Here are some points:
[ -55   12   26 -103  -79  -46    0  -21   47  -56  -81   43    4  -67
  -37  -14]
[-12  -4  11 -36 -62 -78 -25 -58 -27 -59 -60  23 -49 -42 -63  -2]
[ -8   6   0 -16 -30 -16 -10 -19  -9  -8 -19  -4 -19 -12 -14 -18]
[-23  11 -13  -6  -2   9 -14  -4  -6  16  17  13 -12   1   9  -3]
[12 -2  3 42 41 55 10 38 13 63 60  1 28 49 47 20]
[ -7 -12  -5 -20 -27 -43   4 -11 -10 -45 -68 -15 -11 -39 -31  -6]
[ 16  -4   5  27  29  25  10  26   5  42  35 -11  14  20  44   7]
[-31  -9  17 -51 -52 -69  29 -19  -8 -96 -89  -4 -52 -95 -79 -38]
[ -3  30  10 -46 -31 -65  51  -7 -24 -29 -36 -17  23 -59 -54 -13]
[ -49  -40  -38  -14  -28  -84   37  -63  -62  -92  -50   15  -27  -15
 -119   -2]
[-36 -28 -15   1 -22 -95 -29 -26 -18 -27 -89  17 -12 -28 -21   4]
[ -4   4   3 -51   1 -18 -11 -11  -9 -10 -22 -15 -22 -11 -26 -31]
[ -6  -1   8 -19 -31 -46 -14 -26   4 -31 -37   2 -30 -19 -36  -2]
[18 -5  7 38 29 27  9 29  5 33 29 12 25 27 36 20]
[ 20  15 -19 -10 -24  20   6  -9   1 -25  27 -40  -9 -29 -23  -5]
[ -7 -14  -5   7   5 -18  11  -6 -13 -10  -2   8  -1  13 -22   4]
[-18  -6   1 -22 -23  -7 -19 -24 -10   2   5  -7 -25 -11 -16 -16]
[ 20  13  24  45  34  10 -13   6  11   8   7 -30  32  29   6  22]
[ 68 -64 -14 104 110 121  14  39  11 127 127  10  59 120 102  85]
[28 -2 16 37 29 40  9 21 16 64 69  4  6 60 46 20]
[-22  36 -20 -11 -40 -48 -22 -33  -3 -55 -74 -13 -27 -31 -51  -9]
[-16   2  18 -34   4  -8  34  14   5  -8  30 -10  17  26 -50 -13]
[-15   6  -2 -15 -43 -39  -7 -26  -2 -39 -55  -7 -21 -36 -38 -10]
[-7 -3  7 -3 -3 13 -3  4  9 16  9  5  1  0  8 -2]
[-20   5 -34   7  32  16 -35 -17  34  -6 -14 -21 -11 -36   5  29]
[ 9  4  2 18 23 20  8 33  3 33 27 -7 32 32 17  4]
[ 28   9   8  18   4  10  -7   7   3  32  33   5 -15  45  18   3]
[-16  -1  -1 -18 -17 -32 -17  -5  -9 -34 -30   4 -11 -22 -33 -13]
[-9 -8 -2  5 -2 10 -5 -4  2 24 14  0 -3  3  9  2]
[ 21 -12  -8  37  32  45   3  24  -9  10  17 -23   4  17  34 -31]
[ -7  29   4 -58 -53 -10   1 -29  -2 -37 -70 -10 -47 -34 -33 -12]
[15 -4 10 37 45 68  5 34 12 78 86  0 24 60 62 16]
[-11 -16   7   0 -11   2  -3  -4 -19 -12  -3  11  -1 -10 -17   9]
[-74  91 -87 -27   2  32 -46   3  18 -63 -13   5   5  10 -30   7]
[ 28  17 -10   3 -31 -10 -14 -21 -12 -42 -43   1 -54 -25 -34   1]
[-10  -9   3   1 -10  -2 -11  -3  -3  13   8  -1  -9   0  -1   0]
[-11  -9  -2 -33 -62 -74 -25 -34 -22 -84 -86   0 -46 -50 -75 -18]
[ 66   3  32 104 115 123  44  75  39 127 127  10  48 115 127  48]
[ 24  27  12  29  19  16   7 -15  27 -15  -8  -4 -36   8  41 -24]
[ -17  -21  -16  -61  -50  -83  -39 -107    3 -114 -127  -36  -83  -87
  -92  -10]
[  0 -15   4 -10  -9 -21  19 -33  -5 -83 -91 -10 -24 -17   9  20]
[ 14 -12   4  19  33  50  12  20   6  58  44  -1  22  45  31  19]
[ 8  3 10 31 32 49  3 11 18 55 69  0 -2 35 56 10]
[ 10 -16  -2  15  20   0  -6   2  17   5   9  -5  15  -2  30  23]
[ -5  -8  -7 -20 -13 -26 -18 -19   6 -17   5 -12  -4 -32   4   4]
Then 16 other points, each followed by its number:
[-20   8 -18 -38 -28 -35 -21 -13 -10 -89 -58  -7 -21 -26 -51 -10] 0
[ 60 -21 -25  -7  38  97  32  22  42 -31  58 -22  57   9  61 -36] 1
[-15  -7  -1 -12 -23 -40 -12  -9  -8 -46 -50  -6 -12 -27 -34 -10] 2
[-26  -6  -6 -21 -29 -40 -17 -16  -6 -39 -41  -1 -22 -31 -33 -15] 3
[-19 -35  -4 -14 -45 -28 -16 -60 -89 -67 -36  55  -5 -58 -44  24] 4
[28 -2 13 51 57 76 12 43 18 88 87 -1 35 65 70 20] 5
[  3 -25 -26   1 -20   8 -12 -29 -42 -28 -45 -38 -52 -44   6 -90] 6
[ 47   1  15  75  79 116  20  81  18 127 127   2  40  98 102  42] 7
[ 55  20  12  83  52 116  36  55  32 127 127 -13  56  84  94  31] 8
[-17  -7  -5  -5 -21 -33 -16 -22  -8  -4 -24   9 -14 -14 -16  -1] 9
[  1  -8  -2  -1 -11 -22  -2   0   0 -28 -39  -9  -5 -15 -15 -20] 10
[ 33  12   1  72  82 111  27  68  21 127 127  -7  71  97  95  33] 11
[ 23 -11   9  56  51  61   9  33   9 104  95  13  24  70  77  35] 12
[  0 -18 -18 -29 -27 -22 -14 -26 -21 -73 -13  -6  -8 -53 -43 -17] 13
[-18  -9   0 -14 -32 -50 -17 -14   2 -56 -65  -6 -16 -31 -41 -10] 14
[-20  -4  -3 -34 -49 -85 -25 -38 -13 -74 -89  -2 -35 -51 -67 -13] 15
Which of these numbered points is nearest to each point below, ignoring the direction in which the first points spread most? Its number follows each.
[ -3 -10   2  21  25  26  -8   9   1  52  39   1  10  25  40  14] > 9
[  0  10   9  -7   8  38 -22  44  -9  47  12 -13 -44  19  18   9] > 7
[ -13  -32   12  -31  -65    9  -39  -80 -107  -40  -10   80   -2  -85
   -9   26] > 4
[-19  -5  -3 -22 -25 -38 -13 -16  -6 -40 -38  -4 -16 -27 -30 -16] > 3
[ 59 -18 -29  19  59  72  15  35  15 -17 127 -46  62  25  18  -3] > 13
[ -38  -32  -31  -23  -20 -127  -40  -42  -31  -29 -127   16  -29  -48
  -32    2] > 9
[ 17  15   5 -10 -37  25 -25 -59 -66 -33 -12  45  -3 -27   2  14] > 4
[ 7 -3  7 10 13 25  8  7  3 23  3 -7  7 22 17 20] > 5
[ 88  37 -24  52 -75  11 -19 -85  52  48  69 -66 -24 -19  45  62] > 8
[-14  19  -3 -88 -74 -83  12 -25 -22 -38 -60 -47  39 -39 -92 -72] > 11
[ -49   69   37    9  -15   71   47  -15   36   27   10   21  -57 -105
   -2  -65] > 8
[ -5  14 -11  -3  11  21  -9  23   1 -34   9   2  10  25   1  -3] > 0
[  5 -10 -22 -29 -28 -36 -10 -25  -1 -95 -43 -24  -6 -48 -47 -23] > 13
[ 16 -19 -11  36  21 -14  40 -20 -31   8  54  19 -14  67 -31  31] > 12
[ -6 -26 -11  54  33 -19 -19  15  -8  58  -2  25  20  29  48  27] > 9
[-16  10  18  27  13 -53 -35 -13  10 -30 -35 -11  12 -25 -22  21] > 15
[-17   5   2 -35 -32 -12 -29  29 -13   1 -48 -12 -59 -22 -26  -6] > 7
[  7  21  19  13  38  56  14  41  22  84 101  -6  53  63  43  -3] > 11
[ -9  -5  12 -17  -9 -14  -8 -12  -1  -4 -45   7  -4  -1  -2  17] > 15
[ 38 -29 -21  46  45  74  -8  -5   9  72  64 -41  -9  34  52 -12] > 6
[  5   0  11   7  -9 -17  -2   1   5  -3  -5   5 -11   4 -10   6] > 15
[  4  -5  -1  10  35  41  30  43  12 -28  32  -5  19  48   1  21] > 0
[-14  13 -15 -13   3  18 -11  15  -4 -29  12   8  -4  18  -4  -7] > 0
[ 37  -9   3  -6 -19 -31  26  -7  -6  21   1 -36 -30 -61  50 -21] > 8
[11  8 -3 30 42 58  3 35  9 31 51  0 27 52 43 23] > 0
[ 16  13   7  -6  45  43  -1  19  35  80  95 -25  70  53   4   1] > 11
[  7 -14   4 -52 -46 -93   8 -26 -28 -63 -93 -37 -27 -80 -38 -25] > 10
[-22   5   9 -13 -22 -14  -1 -26  19 -31 -46  -5 -25 -57 -47 -17] > 5
[ 85  33  55 -22 -21  10  10 -32  58  98 116  44 -51  92  64  46] > 12
[-25  -4   5 -28 -45 -50 -17 -25  -6 -47 -53   1 -27 -40 -40 -17] > 3
[ 17  10 -14  20  31  60  12  17  16  31  45   6  30  53  46  11] > 11
[25 -3 11 53 56 72 10 46 16 88 89  2 29 67 69 27] > 5
[-12  -5   0  -7 -21 -29 -12  -7  -6 -37 -40   1  -7 -17 -27  -7] > 2
[ 0 14  8 39 36 76 12 24 19 83 80  1 15 29 53  6] > 5
[  9  36  38 -32  12  -9  34  29 -16  79  98 -50 123  32 -19 -52] > 11
[11 -9 13 31 35 55 10 25 10 60 68 -3 17 44 37 16] > 5
